In the rows, zero is written as 128.
Each path below is one point turned by a fixed rotation once a step. After each direction that follows a path, write how fast that rotation turns it, in degrees each step (0 if it stays still).
Each turn is a multiple of 5 degrees from 10 to 175, or 0.
Each row of a path follows its step; steps can be skipped.
Rotation 1:
step 0: [124 134 127 126 133 130 120 129 142 127 125 128 127 129 120 128 123 129
 114 139 134 135 127 128 127 143 131 124 132 134 125 131 130 132 140 122
 126 127 125 129 123 122 136 142 122 124 131 134 133 134 128 119 132 139
 121 135 135 130 128 125 116 131 139 133 124 128 136]
step 1: [131 129 137 129 136 131 131 135 141 141 131 135 123 126 129 127 118 129
 123 126 127 118 123 127 124 126 127 136 132 126 129 139 124 129 137 124
 127 138 131 135 128 118 130 129 124 133 126 126 120 120 120 120 134 138
 129 129 132 131 129 132 122 117 137 121 111 127 134]
step 5: [116 131 138 122 140 132 119 136 126 135 120 133 117 131 126 120 131 126
 127 133 132 137 126 142 129 120 134 128 127 126 140 125 119 128 124 129
 133 133 127 136 126 129 131 130 129 124 140 132 132 127 124 133 131 143
 118 138 130 133 128 131 128 135 136 135 122 128 128]
step 7: [123 134 127 124 132 133 128 140 137 140 132 125 122 132 119 111 136 132
 124 126 134 128 125 131 131 136 126 140 135 120 126 136 119 116 137 126
 126 125 131 123 125 128 127 117 126 128 121 124 128 133 119 125 134 136
 128 134 139 136 129 130 124 129 132 130 129 125 138]
step 12: [124 133 128 128 141 134 121 132 131 139 137 128 120 125 123 121 131 128
 117 136 135 123 121 132 127 130 121 127 136 130 121 126 118 125 128 125
 142 131 121 136 133 123 132 135 122 140 132 130 124 124 133 119 128 131
 121 122 136 126 141 117 128 134 133 123 125 131 131]
step 18: [120 130 139 128 143 135 125 138 129 134 123 119 130 120 129 114 135 124
 126 127 137 128 126 124 139 135 135 126 127 131 127 127 119 122 124 125
 129 125 124 138 128 128 135 121 116 113 126 130 126 128 132 129 137 130
 123 117 134 129 133 124 124 131 134 120 119 133 133]
step 22: [120 127 128 132 143 133 129 123 127 132 125 142 132 122 129 138 127 124
 123 121 136 117 112 134 122 129 121 135 121 128 136 135 125 124 122 126
 130 131 130 134 125 128 134 136 122 136 127 134 119 139 123 125 139 135
 118 128 124 125 130 117 127 129 132 123 121 125 126]
step 24: [122 125 129 137 140 134 133 130 131 125 137 124 119 121 143 121 130 112
 128 131 134 128 122 137 134 125 130 130 126 128 126 122 120 123 133 128
 129 130 117 136 137 128 129 123 126 136 129 127 126 130 125 119 139 138
 124 125 120 129 128 134 121 126 143 128 126 135 134]
step 26: [115 134 130 130 122 121 130 131 145 134 126 128 124 130 120 129 127 130
 129 126 135 134 133 137 118 137 133 127 130 131 141 131 118 112 132 123
 136 135 118 130 128 132 128 128 125 125 131 126 127 123 126 130 132 137
 119 128 121 133 130 127 119 126 142 124 126 136 130]
Speeds:
[130 128 130 128 127 129 127 129 131 130 129 130 128 129 127 127 127 127
 128 129 125 124 127 126 129 129 129 125 130 129 129 128 127 125 127 129
 127 127 128 128 127 130 127 131 129 127 129 125 124 126 130 126 127 127
 128 129 128 128 128 125 125 128 126 129 129 130 126] : 130
[127 128 128 129 130 128 129 127 127 129 127 125 127 128 130 125 126 128
 130 131 128 127 130 127 129 128 126 125 131 131 130 128 128 127 132 126
 127 129 129 127 130 130 130 129 125 130 128 128 128 128 125 129 127 128
 125 128 132 127 127 129 127 127 127 128 128 126 126] : 60
[128 129 127 127 128 128 132 128 129 126 127 123 128 132 127 129 129 130
 129 126 128 125 128 127 128 128 129 129 129 130 130 129 131 126 129 125
 128 128 125 130 127 127 127 127 130 129 129 126 126 125 130 128 129 129
 129 129 128 129 129 129 129 128 127 127 128 127 132] : 60
[126 126 124 129 126 130 129 130 128 130 128 128 129 128 127 125 130 131
 127 128 127 129 127 130 131 129 129 128 129 126 129 128 129 127 129 129
 129 130 126 129 131 125 127 130 127 125 126 126 128 127 127 131 127 127
 127 127 126 126 129 129 127 129 127 128 127 126 127] : 135
[127 125 128 125 128 128 130 125 125 129 129 127 128 129 126 130 130 129
 126 128 132 127 129 127 127 128 127 126 128 129 128 130 129 124 127 129
 131 130 129 129 126 131 128 130 126 128 130 129 130 130 129 128 125 130
 127 127 126 126 130 126 129 128 126 129 127 129 128] : 110
[130 128 124 129 127 128 128 126 127 129 132 127 128 128 128 126 128 127
 126 130 129 130 130 130 131 128 124 129 130 130 127 127 127 128 126 126
 129 126 128 126 131 128 129 128 132 128 127 126 126 129 129 126 127 130
 128 129 127 130 128 128 127 128 127 129 129 128 131] : 85
[128 130 129 125 129 126 130 129 128 129 129 126 132 130 127 129 127 129
 129 127 127 129 127 126 129 129 129 126 129 130 126 130 129 129 127 131
 127 126 130 126 129 126 131 126 127 125 127 128 128 129 128 127 130 130
 127 126 129 130 131 128 125 129 127 129 127 125 128] : 35
